In the rows, 128 means zero.
A single turn carries every row of the set below to another of its rows. Some are shown first; where does it send the rows asked next?
lun: [ 77  85 127 124 115 116 123 139 156  96 134 102 119 107 104 134 116  98]
bis: [122 103 130 127 149 126  96 103 107 164 143  96 111 108 102 142 130 133]
lepas: [104 100 164 113 125 100 104 139 124 107 118 167 110 120 125 120 117 104]
Talu: [ 94 107 110 135 146 143  94 107 111 174 122 103 100 118 105 138 129 118]
vakor: [138 140 136 101 135 108 129 149 134 101 108 112 170 134 138 129 161 131]
Fegus: [140 102 144 141  98 115 122 151 123 102 153 128 144 105 121 116 163 134]
negef: [121  76 100 105 122 106 111  98 164  77 132 142 139 140 118 134 132 112]
Kap: [ 92 113 107 119 162 137 119 134 113 100  99 159 122 137 155 127 102 142]
ton: [120  98 102  96 111 125  95 125 106  79 142 159 127 154 114 128 142 105]
rogid: [114 140 114 140 137 111 131 125 123 145 128 120 110 146 131 115 189 153]
kofin: [128 124 118 143 146 101 117 108 116 107 144 130 122 148 142 124 181 154]
Bokoz: [ 85  93  95  95 112 121 123 131 132 108 121 143 181 119  90 134 133 129]
dut: [114 136 122 169 132 145 103 167 134 108 103 137 157 136 137 149 125  98]
Bip: [ 92  95 153 117 124 139 158 144 175 123 108 140 147 130 146 141 131  98]
zakon: [ 97  88 122  87 134 155 142 142 119 119  96 168 111 147 134 148 152 121]
Roro: [137 100 143 138  98 112 115 144 129 100 168 139 128 117 132 133 167 135]
zosag: [121  77 126 123 141 152 104 104 101 165 117 109 100 120 107 132 131 131]
gozo: [125 121 124 105 150 141 121 126 137 133 162 169 118  85 132 110 128 136]
pimo: [113 121 134  76 138 133 115 152 150 115 133 150 144 119 117 179 151 103]
nuti: [116 127 109 152 117 116 123 113 130 134 140 128 108 152 139 129 186 157]
por: [ 86 128 100 115 136 144  93 133 146 136 149 173 138 106  90 132 144  99]
dula: [136 129  91 163 169 156 124 112 156 144 114 135 149 144 126 125 127 101]
gok: [137 102 110 163 162 141 130 132 169 154 110 131 153 154 129 110 139 118]
Dor: [120 119 121 126 138 117 147 110 118 131 125 123 117 147 143 123 189 160]
lival: [ 76 146 102 112 113 140 118 120 134  80 114 130 132 157 120 115 132  98]
zafuv: [111 116  99  88 132 161 105  81 153 103 136 115 140 130 135 127 116 140]
pulo: [118  92 125 119  83 177 116 123 120 132 120  90 135 132 130 142 131 101]
Kav: [106 126 107 173 132 150 114 164 137 112 116 150 164 147 134 135 124  97]
Beti: [143 109  99 152 164 141 143 104 149 143 104 109 157 147 125 128 113 118]
ter: [116  78 128 113  98 185 108 129 125 131 117  96 134 134 111 149 128 116]
Zel: [ 65 141 131 129  99 134 133 139 154 113 129 140 135 107 111 150 161 132]
biki: [133 128  94 110 118 160 109 128 137 102 131 183 157 139  97 130 144 106]
migu: [146 114 107 156 162 129 136 120 169 149  90 121 136 153 130 123 133 118]
vum: [100 113 113 112  85 118 121 129  85 152 112 119 138 104 120 120 130 128]
sikog: [146 136 102 129 122 128 119 135 147 132 114 116 129 107 131 152  99  74]
Sovut: [145 112 104 162 175 118 126 112 172 133 113 125 147 137 127 124 125 112]
fileb: [119 144 114 148 149 110 144 121 103 133 138 131 122 148 152 134 170 146]
Kela: [101 122 134 125 125 111 130 142 147  99 119 165 160 106 131 165 165 142]
papef: [115  84 120 139 146 140  88 125 126 154 120  91  90 131 100 139 130 125]
dasit: [ 91  97 112 114 139 142 126 134 157 122 120 130 155 132 154 156 115  65]
dazoz: [134  82 130  91 125 156  98 134 114 123 115 178 132 139 111 141 122  97]
gos: [138 114 109 167 163 138 161 107 143 138 115 133 147 158 114 118 128 114]
pimas: [104  93  89 107 104 115 149 137 129 112 133 159 122 127 138 158 117  84]
Goraz: [117  94 140 141 155 134 100  95 115 154 123 103 116 133  84 144 121 126]
zol: [ 87  82 100 101 105 139 138 132 119 111 140 110 124  87  96 137 142 117]
nubov: [114 140 133 143 142 116 134 102 108 135 155 125 108 157 130 137 177 134]
devur: [131 119 137  95 104 166 140 112 165 124 114 151 136 108  93 116 133 113]
zufu: [113  96 116 137 138 118  89 104 129 169 122  92  99 126 103 126 130 121]

por turns into negef
Goraz turns into gos
Now find these:
zosag turns into dula
devur turns into lival
ter turns into Kav
pimo turns into Bokoz
sikog turns into vakor
fileb turns into bis
zufu turns into migu
Zel turns into lun
zol turns into dasit
Fegus turns into pulo
gozo turns into zafuv
dazoz turns into biki
gok turns into nuti
Sovut turns into Dor

A single turn carries every row of the set below to another of its rows. Some are shown first; where does it send the rows asked next?
feneg: [ 76 130  85 120 146  88 116 131 112 156 158  60 117]
Gafos: [125 145 124 116 122 103  89 113 119 167 140 105 116]
Gaz: [ 43  97 123 137 160 137 117 154 115 136 142  76 135]
zelak: [ 90 146  87 112 130 102 108 129 116 154 157  65 129]
tasol: [ 50 113 107 137 187  96 138 170 118 151 133  99 138]
veviz: [ 69 139  93  99 124  99 127 117 121 154 158  74 121]
gel: [ 67 140 101 107 137  99 129 120 113 163 164  63 128]
fupef: [140 153 114 122 136 102 107 121 109 157 144 122 119]
Neta: [ 92 162  82 134 161 104  89 152 112 153 152 129 140]
rez: [ 60  97 171 138 151 100 131 138 105 125 137 128 101]
vaf: [ 35 111 144 126 146 140 108 143 112 132 154  85 133]
vus: [125 154 104 132 128 101  83 125 111 153 146 115 111]
Notoz: [ 28 113 131 128 142 128 112 136 108 123 156  87 140]
Gid: [ 69 124  93 122 155  85  85 166 133 150 137  91 101]
Poro: [ 38 111 122 129 140 123 116 154 115 133 153  65 126]
fovol: [127 137 116 114 123 114  95 109 119 166 140 119 128]
lavi: [ 64 111 175 129 157 104 145 139 107 128 138 127  95]
Pizu: [ 97 152 111 130 155  89 141 161 123 161 135 155 102]
gano: [ 76 115 136 145 162 129 114 179 130 151 114 145 127]
zizez: [113 153 135 148 157 111 142 131  94 140 140 157 129]
Menez: [ 54 101 164 145 160 118 145 158 103 127 142 118 109]
Lebi: [114 125 148 139 164  99 140 113  91 151 142 149 138]
reved: [116 130 157 145 163 114 136 136  94 140 139 155 121]
Beri: [115 144 153 139 165 106 129 115  90 146 142 145 143]
Fibed: [ 68 106 159 140 154 121 152 157 117 131 125 131  96]

vaf turns into gel
Gid turns into Neta
Now find these:
Fibed turns into Gaz
veviz turns into fovol
zelak turns into fupef

